Each row is where one point has got to under a steady rotation. How many ticks took it there?
The counts run from 0 to 536.
[-18  -1   6  -3   0  12  14   0  15  16  -6   8   7   1   0   0  11   7
  -2  -9  -5 -12  13  -8  -2  14  17  -9 -10 -22  14  20   0  -1   5 -12
  -5  10  -6   0   5  17   6]
533
[ 13   6  -6   9  -8   4   4  20   5   1 -15   7  -2  18  10  30 -12 -14
   4  10  15  -2  -9  -9  -2  10   0  -7  -9 -12  -9   2   8   7 -20  -3
  11  10  -1  -2   4   3   4]
287
[  6  11  -6   2  -7   8   6 -10 -16  -2  -4   8  -9  -5 -13   2   6  18
  -1 -16 -35   1  21  -3   0  -4   0 -12   0   6   0   1   2 -19   8  -9
  -6 -14   7  -8  -9   7  -4]
447
[ 10  -1   3 -12 -10  -6   2  -7  16  15 -10  -5 -26 -17   1   1  12  19
  -3   9 -13  -8  -8   9   3  -4   9   7  -5  -5  15  -6 -19  -7   7   9
   6 -20   3  -2 -10  -6 -12]
111
[ -9 -17  14  -6   6   3   3  22  12  10 -10   3  11   2   4  -2   6 -11
  -6   7  10   9 -13  11 -12  -6 -20   8 -21 -10  -5   2  -3   6 -11   1
  -2  -5 -12   7  19 -15   4]
277
[ 12   3   1  13  -7  -4 -12   5  -9 -11 -10  11   4  24  18  11  -4 -16
  16  10  10   3  -3  -8  -8  14 -14 -13  -7 -19  -5   3  14   0 -18  -2
   5  13  -2   2  -6   8   2]
289
[-12 -10  -5  -1  -3  -9   6  -4   8  12   7 -10  21   1 -23  -5  10  -5
  -4  -6  -9  -5   4  -5  -8 -16   3   3  -2  29  17  17  -1 -13   7   3
 -14  -6  18   0  -2   6  -8]
134
[ -3  -8   0  12 -14 -18  -1 -15  -7   6  -1 -10   7   6 -17  -2  13  -9
   5   1   4  -6 -13 -12 -19 -13 -10   2  16  17   0   7   2 -13   3   9
 -14   1  18  11 -14  -1 -11]
151
[-14  12   9  -6   0   4  12   8  19   6 -13  16   2 -22   1   9  -3   2
 -13  -9  -5  -4   3   4  10  -1  10  18  -8  -5   6  17 -10  -1   9  -8
  12  -1 -11   2  -9  20 -13]
471
[  0  16   0  18  -5   8  -6  -5 -10 -15   4   8   3 -15 -16   0  -3  -3
  -8 -12   1   7   8  -8   2 -13  -4  -3  28  19 -17 -13  13  -3  -4  -5
  -3  -4  10  -1 -13  11  -7]
432
[ 10  24  -5  -5   3  10 -13  -5 -15 -24  12  17  -8  -3   5  -5  -9 -10
   7   0 -21   3  14  14  13   4  -5  -2  12  -1 -10  -8   7   5  -4   0
   6 -15  -5  -1  -6   3   1]
36
[ -3   0  -7  16   3   3   6  -2  -9   8   6  11   8  16 -11   1  -5  -3
   0  -8   0  -4  10 -20  -7 -12 -12  -6  15   3 -24  19  16   4  -4 -14
 -19   5   1  14  13   8  11]
221
[  4   9  -2  12 -15   0  10 -14  -7   5 -16  -1 -18   3   0  17   4  13
   2  -5   5 -14  -7 -22  -4  13  20 -10  17 -10  -8  -3  -3  -6   5  -3
   0  13   9  -4 -16   7  -1]
165
[  7 -15   1   4   6 -14 -12   8  -9 -12  -4  -6  10  24  15   1   7 -14
   3  -5  10   1  -4  -3 -18  17 -17  -2 -25  -3  11   8   8  -6  -2  -1
   3  13   4   3  -5   8   9]
272
[ 19  -1   9   7  -5   1 -13   6  -5  -4  -6  -1 -13 -10  15   1 -13  13
   3  -4   9   9 -29  12  14  -5   0 -12   1 -12 -15 -16 -11   2 -17   6
   7   1 -10   2  -2 -15  -9]
24
[ 10  -5  -1   5 -15   1  -7   3 -30  -5  -9  -5   8  15  -3   7  -4  -2
  21  -5  -8   9 -18   6   0  -2  -5 -18  -1   5  -3  -3  -6 -17 -19  11
  -8  -1  12  -6  -1 -23  -9]
359
[-13  17  10  -4  -3  -3  -3 -16  -4 -17  -4   1   8 -11   3   0   5  -7
   1  -5  -5  -3  12   0  -1  19  10  10   1   3  20   2  -3  -9  18   2
  11   2   4  -4 -25  23  -9]
123
[-13  12   0  -7  -7  17  13   5  14   0 -11   1   2 -16 -15  13  10   6
 -12  -8  -9  -5  15  -1   3  12  25   0  -1   1  19  -7  -4  -6   9  -2
   7  -5   5 -15 -10  14  -5]
120
[ 20   2   2   7  -4 -17 -13 -20   4   2  10  -1 -25 -13  -2 -14   4  15
  -5   5  -7   0  -5   5   3 -21  -9   3  13  13  -9  -7  -5  -4   4   7
  -3 -16   4   9 -11   1 -11]
441
[  2  -1   8   1   2  17  -7   4   9 -10   7  -8   0  -3   0  -4   0   6
  -6  16  15  13  11  -7   1   8  -1 -20   1  -7   3 -38  16  13  -5   2
   1  -7  -1  -7   9  -6  11]
311
[ 13   4  -4  -3  -6   8 -11  13   9 -12   0   1  -7  -5  -2   8   2   4
  -5 -13  -2 -13  -6  18  20  18  29  -2  -3  -7  15 -11  -3  -6  -6   8
  14   5   6 -19 -13  14  -1]
392
[  0  25   9  -4  -9  19  -2  -2 -14  -6   0  20  -3  -4  10   6 -18  -4
  14   4 -14   6  -3   7  25   4   9 -10  14 -16 -11  -1  -7   3 -13   0
   5  -6 -11  -1   3 -14 -10]
367
[-21  18  12   2  -4  -6   1 -12   0  -4   0  14  19  -5   3   1  -4 -18
   7   0  -3  -4   4  -7   2   3   2  16  13   4   2  25   0  -6   4  -4
  -4  11  -3  12 -18  19 -16]
141
[ -3  -7   2  17 -14 -19   0 -18 -15   7  -6 -10   8  10 -11   1   8  -1
   9  -6   1  -4 -15 -16 -14  -8  -3  -3   9  16   0  10  -2 -19   6   6
 -10  10  15   6 -15   0 -12]
150
[  3   6   1   2  -6 -12  -2 -11 -17  -6  -4 -11  -3 -10  -7   4  -6  -6
   1  10  -5  15  -3  -3  -7 -20 -14   6  10  32  -7 -10  -3  -6   3   4
  -4 -18  11   3  -9 -16 -17]
90
[  6   6   3   5   5  13 -18  -7   1 -14  13   2   4   7   4 -12  -4  -1
   5  18   5  10  25  -8   2   3  -6 -27   5  -9   4 -23  22  13  -5  -2
  -4  -5  -2   1   6   5  10]
309
[-18   8  11   3  -7   0  21   4  14  22 -19  12   5 -14  -6  14  -3   2
  -8   1  -2   7  -6  -5  -2 -20  -4  13  -2  -5 -12  18 -11  -2   3 -13
  -1  -9 -10   7   5  -1 -14]
488
[  1 -10   3  -8   5  -8 -13  23   2 -13   8 -12   9   0   3  -2  -7 -17
  -5   4  22   5 -28  17   4  -1  -5  20  -4  10  -3  -9  -5   7  -6  15
   6   2   3   2   5 -14   0]
4
[ 10   2   2 -10  -8  -7   3 -15  10  17 -10  -1 -22 -12   3  -2  10  21
   2   5 -22  -7  -2   9   7  -3   7  -1 -10  -8  17   4 -20 -10   4   3
   3 -16  -4  -5  -8   1 -16]
112
[ 16   1  -2   3 -12   3 -10  -7 -20 -17  -6  -4 -14   6   2  -2   6   8
  11  -5  -9  -1 -12  12   2  15   7 -17   2 -10   4 -21  -4 -11  -9  12
   3  -3   9 -12 -13 -12  -4]
376
[  7  17  -1  17 -13  12  -5  -8  16   3   6  11  -4 -19 -17  -2   0   4
  -9  11   2   4  16  -5   8 -17   4 -13  21   4   1 -16  12   0 -10  -5
  -4 -13   2  -1  -9  14 -12]
100
[  7 -19 -11  -7  12 -10  -5  -4 -12  -8   1 -14  -3  21   3  -8  14   5
   1  -7 -11  -1  12  -5 -19  13 -16  -8 -23   2   7  -2   8  -9  12  -1
  -4  -3   8   1   7   3  21]
255
[-24  18   9  -2 -10  -3   8  -8  -3  -2  -8  15  21  -4   0   6   0 -18
   8  -5  -8  -6   0  -1   0   7   6  15   6  -3   7  26  -5 -10   5  -2
   3   7  -1   4 -16  17 -17]
140
[ -9   1  13   0   6  -6  -8   2 -12  -6   1   1  22 -10  -2  -9 -11  -4
   3 -14 -16  19   0  12   6 -18 -15   2 -12  21   6  11  -9 -12  -1  -5
  -2 -10  -3   6  -5  -4 -17]
71
[ -3  -7   1  -5  -3   4  -4  12 -16   2   5  -3  29  17  -2   2 -10  -8
  18  -8 -16   9  -3   7   5  -1  -1 -17 -16  11  14  17   1 -12 -16   4
 -11   2   7  -4   8  -9  -4]
342
